One turn or mirror swaps these rows in pairs. Which row does each one swap with?
The rows were stretched afterwards, more along some directions than others.
q726: [ 0.01  1.60 -0.05 -0.57 -0.25 -0.81 -1.67  0.47  3.17  1.99 -0.66  1.08
  0.82 -0.02  0.21  0.40]
q511: [ 1.33 -0.84 -1.62 -0.61 -1.76 -2.11 -1.30  0.67  2.70  0.62 -0.37 -1.49
 -1.66  1.75  0.55 -1.23]
q946: [-0.53 -2.65 -5.59  2.78  2.13  1.91  0.86  1.12 -2.07  2.12 -2.80  2.84
  0.10  2.13  4.74  1.33]
q148: [ 1.04  0.40 -0.24 -1.32  0.75 -0.45  2.08  0.05  0.41  3.34 -0.53  0.89
  0.94  2.25 -0.15 -0.58]
q17: [-2.97 -0.97  0.78  1.71 -0.87 -0.45 -1.56 -0.21 -0.61 -0.62  1.43 -2.57
 -2.40  0.26  2.76  0.67]
q917: [-0.14 -2.63 -2.53 -0.71  0.89  0.27  3.34  2.63 -0.98  2.55 -1.68  3.54
 -0.46 -1.84 -0.92 -2.20]
q532: [-2.54 -0.15 -3.82  2.66  2.29  2.82  0.52  1.84 -0.86 -0.65 -1.87  2.32
 -0.54 -1.28  2.32  1.49]
q396: [-1.45 -1.97 -4.75  3.00 -0.29  2.96  0.15  0.41 -2.58  1.81 -1.79  3.63
 -0.02  0.08  2.81  2.15]
q644: [-1.35  3.60  1.54 -1.51  1.53 -1.42 -0.30 -0.47  3.21 -0.30 -1.36  1.71
  0.41  0.38 -1.51 -0.37]
q954: [-2.07 -1.92 -2.61  0.08  3.05 -1.62  0.53 -0.69 -0.23  3.05 -1.65  3.10
  1.39 -2.41  0.84  0.67]
q246: [-0.31 -2.03  0.84  0.75 -0.43 -0.21 -1.30 -2.32 -0.25 -0.69  1.37 -3.12
 -2.58  0.87  2.87  1.27]
q283: [-1.11  0.18  2.77  0.68 -2.86  0.99 -0.51 -2.69 -0.27 -1.83  1.13 -1.33
 -2.03  0.45  1.58 -1.38]
q985: [-0.98  0.06  3.14  1.16 -2.50  1.77 -0.42 -3.78 -0.01 -2.32  0.44 -2.37
 -2.29  1.40  1.97 -0.74]
q368: [-1.88 -0.33 -0.16  2.42  2.78 -0.26 -0.33  2.32  0.47  2.15 -1.45  0.54
 -2.45 -2.28  0.71  1.53]
q762: [ 0.57 -0.14  2.54  0.18 -1.66 -0.74 -0.82 -1.41  2.96 -0.86 -2.66 -1.14
 -3.17  2.57  1.44 -3.48]
q587: [ 3.19 -1.04 -4.72  0.75 -2.24 -1.45  0.70  2.34 -2.87  0.23  3.45  2.31
  4.88  0.48 -2.81  1.51]
q900: [-0.53  3.26  1.01 -2.16  1.24 -1.98  0.49  1.44  3.72  0.83 -0.43  2.25
 -0.63  1.52  0.08 -0.71]
q310: [-2.39 -0.83 -3.92  0.10  0.64  0.27 -1.01 -0.60 -0.01  0.09 -0.38  3.01
  2.84 -0.39 -0.91  0.85]
q829: [ 2.49 -1.96 -4.37  0.63 -2.08  0.97 -0.66  1.71 -3.20 -1.51  2.06  0.98
  4.60  0.67 -3.65  0.42]
q573: [ 0.10 -2.08 -4.39  0.36 -0.21 -0.04  3.24  2.11 -0.73  1.36  0.09  2.19
 -1.68 -1.34  1.17 -0.50]
q861: [-1.22  0.09  1.10 -0.01 -3.38 -1.41 -1.26  0.05  3.87  0.20 -1.09 -0.94
 -2.45  1.76  0.42 -2.27]
q174: [-1.63  0.73 -1.00 -0.40  2.56 -0.18  2.11 -0.57 -0.49  1.32 -0.24  0.55
 -0.13  2.79  2.36 -0.37]
q577: [-0.52 -1.95  0.81  2.07 -3.75  0.92 -0.35 -3.33  1.26 -2.36  0.28 -4.40
 -2.03  2.91  3.64  0.32]
q738: [ 2.08 -1.68 -2.32  1.13 -1.16  0.06 -1.60  0.27 -2.21 -1.42  1.54  0.33
  5.50 -0.01 -3.42  0.41]
q931: [-0.40 -0.09 -1.72  0.89  3.14 -0.76 -0.31 -1.13 -2.99  1.02 -1.43  2.27
  1.12 -1.85 -2.23  0.25]
q299: [-1.56 -0.56  1.41  1.44 -1.17  2.52  0.22 -1.32 -1.78 -1.37 -0.12 -0.17
 -1.21  0.74  3.44 -0.42]
q338: [-0.75  0.94 -1.14 -1.23  2.34  0.59  1.44 -0.39 -1.07  2.17 -0.68  2.33
 -0.62  2.29  1.86 -1.27]
q210: [ 3.10 -2.22 -5.02 -0.35 -0.31 -0.53  1.22  0.21 -2.48 -1.48  2.86  1.41
  3.79  0.63 -1.89  1.73]
q533: [-0.20 -0.43 -1.62  1.32  2.63 -1.64  0.30 -0.58 -2.63  2.23 -1.02  1.00
  1.53 -1.07 -1.29  1.56]
q459: [ 1.82  0.15 -1.99 -2.02  3.57 -1.05  2.08  2.38  1.04  1.57 -0.29  3.29
 -1.08 -2.58 -1.54  0.59]
q654: [-2.11  0.36 -0.71  2.13  2.51  1.80  0.68  1.77  0.37  2.11 -1.87  0.80
 -1.91 -0.44  1.67  1.38]
q950: [ 0.18  1.88  3.49 -1.33  2.15 -1.16 -1.74 -1.03  5.25 -0.73 -1.32 -2.11
 -5.60  1.75  2.68 -1.06]
q662: [ 2.19 -1.62 -3.70 -0.33 -1.41  1.05  0.19  0.46 -2.44 -1.80  1.93  0.81
  5.01  0.57 -4.60  0.48]
q71: [-0.59 -2.06 -4.57  1.30 -1.92  0.80  2.88  3.30 -1.13  1.27 -0.70  3.56
 -0.11 -1.02 -0.81 -0.44]
q198: [ 1.71 -3.73 -6.01  0.44 -2.37  0.53  2.33  0.79 -2.13 -1.01  1.69  0.44
  4.58  0.27 -2.32  1.63]
q305: [-2.40  0.22  0.34  1.65  2.62  0.03  0.90 -2.05 -0.90 -1.24 -2.17 -0.47
 -0.76 -0.15 -0.09 -0.14]

q368 swaps with q900
q662 swaps with q985
q587 swaps with q17
q644 swaps with q654
q954 swaps with q946
q861 swaps with q71

